Rows are one point carried round by a steady rotation, each followed by how many steps it has turned.
The counts run from 0 to 120.
[ -3,   0,   2,  27,   6, -13,   8,  -6,  -4,  19,   9,   7, -10,  -2,   4,
  -6, -16,   3,  -3,   0,   6,  -2,   3,   7, -13, -13,   6,  -8,  14, -19,
   6, -16,   5,  -1,   3,   7,  21, -12,  -2, -10,  -2,  -1,  -2,  -2,  -6,
   2,  16,  -5,   8,  13,  14]
44
[  4,  18, -18,  -5,  -2,  15,   6,   2,   7,   2,  -8,  -3,  -4, -17, -16,
 -15,  -9,   1, -10,  13,  13,  -3,   2,  18,  -9, -10,  -9,  10, -12,   1,
   7,  -7,   4, -18,  -5, -13, -16,  12,   9,   1,  -3,   7,  10,  -7,  -8,
 -13,  -3, -13,   6,  -2, -14]
67
[ -3,  -6,  -4,  -2,  10,  -4,  -5,  -5,   3, -13, -17, -12,  16,   1,  18,
  -1, -14,   4,   7, -12,   0,   0, -10,   2,   4,  13,   1,  -5,  -5,  14,
   3,  -8,   0,  14,   2,   4,  -6,   7,   1,  27,   4,  28,  -7,  -3,  -1,
  -1, -13,   5,   3,   5,  10]
90
[-14,  -4, -18,  17,   2,   0,   4,   2,   2,   9,  -9,  22, -10, -19,  -6,
  -7,  -3,   8,   6,  -3, -11,  -2,   7,   7,   7,   3,  -4,  -1,  17,   3,
   6, -12,   1,   0,  -1, -13, -14,   1,   8,   9,  10,   0,  15, -10,   2,
  -2,  -4,   7,  -7,  20,  -4]
83
[  2,  -2, -15,  -2,  18,   8,  -5,  -7,   1,   5,  -9,  11,   4, -12,  13,
   2, -21,   6,  15,  -9,  18,  21,   8,   2,  -3,  -7, -16,  13,   7,  -3,
  -2,   1,   2, -11,  22,   0, -14,  -3,  -6,  -7,  -2,  -3, -13,   6,  -4,
   7, -10,  -4,  15, -10,  -3]
52
[  3,  -2, -11,  12,  -6,  -1,   2,   5,  -6,  11,  -1,   0,   1, -15,  10,
   5, -14,  10,  -8,   6, -16, -15,  13, -11,   1,   7, -11,  22,  -4,   5,
  -7,  16,  14, -11,   1,  -3,   2,   2,  -1, -18, -11,  -9,   6, -16,   7,
  15,  -7,  -6,  14,  13,   2]
77
[  4,   5,   9,   6,  -3, -10,  -1,  -9,  -1,  10,   5,   3,  -6,  -5, -10,
  -3,  -2,  18,  10,  -6, -12,  10,  -5,  -1,   2, -13,   9, -11,  -5,   1,
   0,  -2,  -1,   5,  -5,  -2,  11,   0,  20, -14,  -6,   6,   6, -22,   2,
  -5,  17, -40,  -3,   1,   4]
39
[-11,  -3,  -8,   9,  13,  11,   4,  -3,   5,  -5, -13,   4,   1,  -7,  11,
 -12, -11,   3,  -1,  -2,   5,  -2,   3,  -1,   2,  14, -10,  -4,   7,  10,
   3, -10,  11,   8,   9,  -2,   6, -10,   1,  22,  -1,  12,  -3,  10,  10,
   7, -27,  19,   5,  14,  16]
88
[ 11,  -3,   4,   4,  -1,  -7, -16,  -6, -17,  -1,  -2,   8,   0,  -7, -19,
  10,   1,   3,  14, -20,   9,  -1,  -1,  10, -13,   2,  17,  -5,   2,  27,
   0,  -5,   0,  -6,   0,  -2, -12,   0,   0,   3,  15,  20,  -1,  -6,   0,
 -23,  -2,  -4,  -5,  -5,   0]
23
[ -6,  -3,   3,   8, -12, -19,  -3, -21,   1,   1,   0,  -1,  -2,   5,  11,
  23,  -8,   5,   3, -16, -19,   5,   0,   6,  12,   3,  20,  -7,  -3,  17,
 -17,  10,   5,  -1,  -9,   7,   3,  -3,   7,  -4,  -9,   1,   1, -16,   6,
  -4,   7,  14,  -5,  20,  13]
116
[-11,  -6,  -7,   1,   8,   1,  -4,  -8,   7, -13, -11,  -5,   7,  -4,  16,
 -10, -14,  -3,  -2, -12,   6,  -5,  -5,   2,   7,  12,  -8,  -9,   1,  19,
   3, -13,   7,  14,  14,   0,   2,  -8,   2,  28,   5,  20,  -8,   6,   7,
   1, -21,  11,   0,  11,  14]
89
[  9, -17,   1,  14, -14,   4, -12, -15, -19,   4,  -7,  15,  -8, -10,   5,
   2,   1,   3,  -6, -23,   0,   3,   8,  -8,  -1,   1,   3,  11,   7,  26,
  -7,  13,  14, -15,   8,   4,   0,  -9,   1,  -7,   2,  -5,   3,  -4,   9,
   4,   1,   5,   7,  14,   1]
119
[ 11,  -3, -11, -10,   7,  -1,  -2,  -1,  -5, -12, -21,   0,  20,  -5,  12,
  -6,  -7,   3,   0,  -6,  -1,   7,   0,   4,  12,  15,  -8,  16,  -9,  19,
   5,   6,  -4,  -3,  -1,  -8, -11,  13,   0,  14,  -7,  20,   3,   4,  -3,
   9,  -9,   5,  19,   0,  -9]
92
[-13,  10, -10,   1,  -3, -10,   1,  -2,  12,  -3,   3,  -7,   1,  -2,  13,
   8, -17,  -4,  -6,   6, -21, -19,  -2,   4,   5,   2,  -5,  -1, -21,  -2,
 -15,   3,  15,   7,  -3,   3,  -7,   5,   4,   3, -11,   4,   6, -24,   4,
   1,   5,  -3,  -6,  19,  13]
74
[ -5,   0,   6, -11,  19,  10, -12,  -4, -15,  -9, -17,  -4,  12,   5,   5,
 -16,   3,   2,   8,  -9,   2,   5,   5,  -7,  10,   1, -11,   8, -11,  19,
   6,  -2,  -2, -13,  17,   0, -17,  13,  -5,   0,   4,  12,   1,   8,  -3,
  14,  -7,  -7,  17,  11, -12]
94
[ 19, -10,  -7,  15,   4,  -7,  -3, -13,  -6,  13,  -2, -12,  10,  -8,  11,
   1,   1,  -9,   7,   3,   8,   2,   2,  -3,   5,   0,   8,   9,  -5,  -6,
  10, -14,   0, -17,  -4, -16,   8,   2,   4,  11, -17,  17,  -2,   7, -11,
   9,  -2, -16,  22,   9, -15]
9
[  2,   9,  12,  -1,   3,  -3,   2,   4, -16,  -3,  -5,   1,  10,   5,   2,
  -6, -14,   8, -19,   6,   5, -13,   7,  23, -15,  -5,   0,  10,   6,  21,
  -2,   1,  -4,   6,  -3,  16,  -5,  11, -13, -14,   5,   2,   1,   1,  -3,
  -3,  11,  17,  13,   0,  16]
60
[  3,  -2,  -6, -10,  10,   7,  -6,  -5, -11, -10, -19,  -2,  12,  -5,   8,
 -11,   3,   0,   2,  -9,   3,   7,   4,   0,  14,   8, -14,  21, -16,  22,
   4,   5,   0, -13,  11,  -6, -15,  14,   0,   2,  -3,  14,   3,  10,  -1,
  12,  -9,   0,  22,   8, -13]
93
[-20,  10,  -1,   1,   1,   1,   2, -20,  12,   2,   6,   2, -10,   2,   0,
  14,  -1,  -1,   7, -10, -10,   2,   0,  -4,  12,   0,  13, -18,  -5,   2,
 -14,  11,  14, -13,   9,   1,   8,  -8,   6,  -7,  -9,  -5,  -1,  -6,  16,
  -2, -14,   9,  -5,  21,  13]
114
[  4,  -9, -11,   7,  -8, -19, -13, -10,  -8,   8,   0,  -3,   1, -17,   4,
  -1,  -2, -18,  -2,   3,   2,  -7,  -7,  -1,   3,   5,   0,  -2, -10,   7,
  12, -19,  12,   0,   1, -14,   5,  -8,  12,  23,  -6,  23,   8,  -2,  -2,
   7,   3, -18,   3,   9,  -8]
7
[  8, -12, -16,   7,   5, -21, -10, -11,   0,   4,  -3,   0,  11, -15,  22,
  15, -32,   2,  13, -10,   8,   8, -13,   8,  -2,  -3,  -1,   1,   4,  -3,
   2, -11,  11,   5,   3,   2,  -7, -10,   6,  11,  -4,  19, -11, -12,  -8,
  -5,   8,  -7,   4,  -5,   4]
49
[  9,  -6,   6,   0,   1,  -5, -16,  -6, -20,  -2,   0,  13,   1, -13, -13,
  15,   3,   2,   8, -14,   6,  -1,   1,   3, -13,   3,  11,  -8,  -1,  34,
  -1,  -1,   1,  -3,   7,   1, -12, -11,   5,  -1,  13,  14,   1,   0,   7,
 -19, -14,  -3, -11,  -1,   6]
22
[-23,  18, -12,  -6,   4,  -1,   8,  -3,  17,   0,  -2,  -5,   1, -10,   4,
   2, -12, -10, -10,   9, -15, -11,  -3,   4,   6,   2, -10,  -6, -26,  -7,
 -17,   5,  17,   1,   0,   3,  -1,  -2,  12,  -4,  -9,   2,   9, -18,  11,
   1,  -6,  -5, -10,  12,  12]
73
[ 20,   4,   4,  -7,  -9,  -2,   5, -11,  -6,  -3,   2, -10,   2,   4,   7,
  -4,  -7,   6, -13,  -7,  -3,   5,   0,  -4,  -4,   0,  -1,  12, -16,   8,
  -4,  20,  12, -14,  -4,   1,  20,   6,   2, -21, -20,   1,  -2, -11,   0,
   5,  17, -16,  19,  -1,   4]
35
[  1,   8,  -4,  11,  -3, -15,  12,  -7,  -5,  18,   3,  20,  -9, -19,  -9,
  -1,   1,  14,   1,   4,  -5,  14,   5,  12,   5,  -7,   1,   1,   6,  -4,
   7,   2,   2,  -3,  -4,  -6,   9,  -3,  13, -14,  -1,  -2,  15, -11,   3,
  -2,  23, -15,   0,  10,  -5]
41
[ 19,  -7, -17,   5,   7, -11,  -2,  -2,   4,   6,  -8,   4,  13, -14,  23,
  11, -32,   8,   8,  -9,   8,  16,  -2,   9,   1,  -3,  -1,  10,   7,  -6,
   0,  -2,   5,  -2,   2,  -6,  -6,  -1,  -1,   2,  -7,  14,  -9, -12, -14,
  -2,   2,   0,  16,  -9,   3]
50
[  2,   1,   7,  15,  -1, -12,   5,  -8,  -4,   4,   0, -11,  -1,  -7,  -2,
  -6,   7,   1, -13,  15,  -1,  -9,  -4,  -1,   3,  11,   8,  -6,   2,   9,
  10, -13,   3,  13, -13,  -6,  33,  -8,   6,  14,  -7,  16,   6,   4,  12,
   7,  -3,  -6,  11,  14,  12]
4
[  6,  10,   1,  -4,   3,   3,  -8,   5, -11, -10,  -6, -14,   4, -13, -14,
 -10, -11,   2,  -3,   8,   7, -20,  -4,  10, -24,   0,  -2,  -3,  -8,  18,
   5, -12,   4,  16,  -1,   2, -10,   5,   2,   2,  10,  15,  -6,  -7,   3,
 -17,  -9, -18,   1, -14,  10]
64
[ -8,   0, -19,  17,  -2,  -1,   4,   6,   4,  13, -12,  15, -10, -25,  -8,
  -1,   1,  23,  10,   9, -17,   6,   7,   5,  10,   5,  -1,   3,  16,   6,
   1,  -7,  -4,   8, -10, -18,  -7,  -2,  10,   5,   4,   0,  11, -15,   7,
  -6, -13,  -3,  -5,  15,  -3]
82
[-11,  22,  14, -14,  19,   6,   6,   0,  -4,  -7, -13,  -3,  10,   2, -11,
  -7,  16,  13,   8,   5,   0,   3,   3,   3,  10,   4,   9,  -7, -10,  18,
   5,  -1, -19,   5,  -2,  -8,   6,   7,   9, -13,  -4,  10,  13,  13,   6,
   3, -13,  -6,  12,   7,  -1]
97
[-10,   5,  -5,  -1,  22,   9,  -3,  -3,   0,  -3,  -6,   4,   4,  -5,  10,
  -4, -19,   5,  20, -13,  11,  20,   5,   2,  -1, -13, -11,   2,   9,   0,
  -6,   0,   3,  -9,  26,   3, -17,  -4,  -4, -11,   5,  -4, -18,   2,  -5,
   2, -10, -13,  15,  -3,   4]
53
[ -1,  -2, -15,   3,   5, -12,  -3,  -5,   5,   9,   5,   9,   0, -26,  10,
   8, -21,   3,  -2,   1,  15,   4,  -8,   3,  -5,   2,  -8, -10,   5,  -4,
   2,  -4,  16,   7,   8,  -3,  18, -24,  10,   7,  -2,  13,  -2,  -2,   9,
  -2,  -5,   2,   1,  -3,  20]
47
[ -7,  -2,   0,  23,   2,   2,  -8,   7, -13,   6,  -1,  -3,  -8, -11,   0,
  -1,  -8,  10,  13,  -2, -22, -19,  10, -19,  -4,   3,  -5,   3,   4,   6,
  -5,  -6,  11,   8,  10,   1,  -3,  -4,   0,  -9,   4,  -8,  -2, -17,   9,
  -1, -12, -27,   3,  15,   9]
79
[-13,  -3,   8,   3,   9, -20,  -8, -11,  -6,   6,   2,  16,   9,   1,  11,
  16,  -2, -11,   0, -19,  -4,  -2,  14,   5,   6,  -1,   4,  -5,  -9,  11,
  -9,   4,   4, -19,  11,   6, -10,  -3,  -4, -13,   1,   6,  11,  10,  -3,
   7,  -4,  22,   4,  19,   2]
17
[-21,  19,  14, -11,  12, -11,  -3,  -4,  -9,  -2,  -7,  10,   3,   0, -17,
  -4,  22,  -8,  -4,   3,  -3, -12,   1,  12,   8,   1,   4,  -8, -17,  18,
   7,  -8,  -3,   2,   1,   0,  -7,   9,   8,   0,   8,  13,  21,   8,   0,
   2,   6,  -1,  -6,  19,  -2]
99
[  1,  10,  10,   1,  10,  17,   3, -16,   6,  -7,   2,  -5, -12,  14, -14,
 -21,  -4,   0,   4, -14,  20,   4,  -1,   9, -16, -10,  14, -15,  -4,   8,
   4,  -2,   7, -16,   0,   5,   6,   5,  -5,   5,  -2,   3,  -7,   5,   1,
 -15,   1,   6,   0,   4,   2]
28
[  2,   7,  -2, -11, -15,  -7,  -2, -20,  -1, -11,   2,  -3,  -1,  10,   4,
  -2,  -8,  -6, -16, -14,   2,   1, -12,   7,   0,  -3,  -3,   2, -25,   9,
  -6,  10,  21, -11,   3,   9,   3,   8,   7,   6, -10,   7,   1, -12,   0,
   0,  23,  -3,  -1,   6,   6]
33
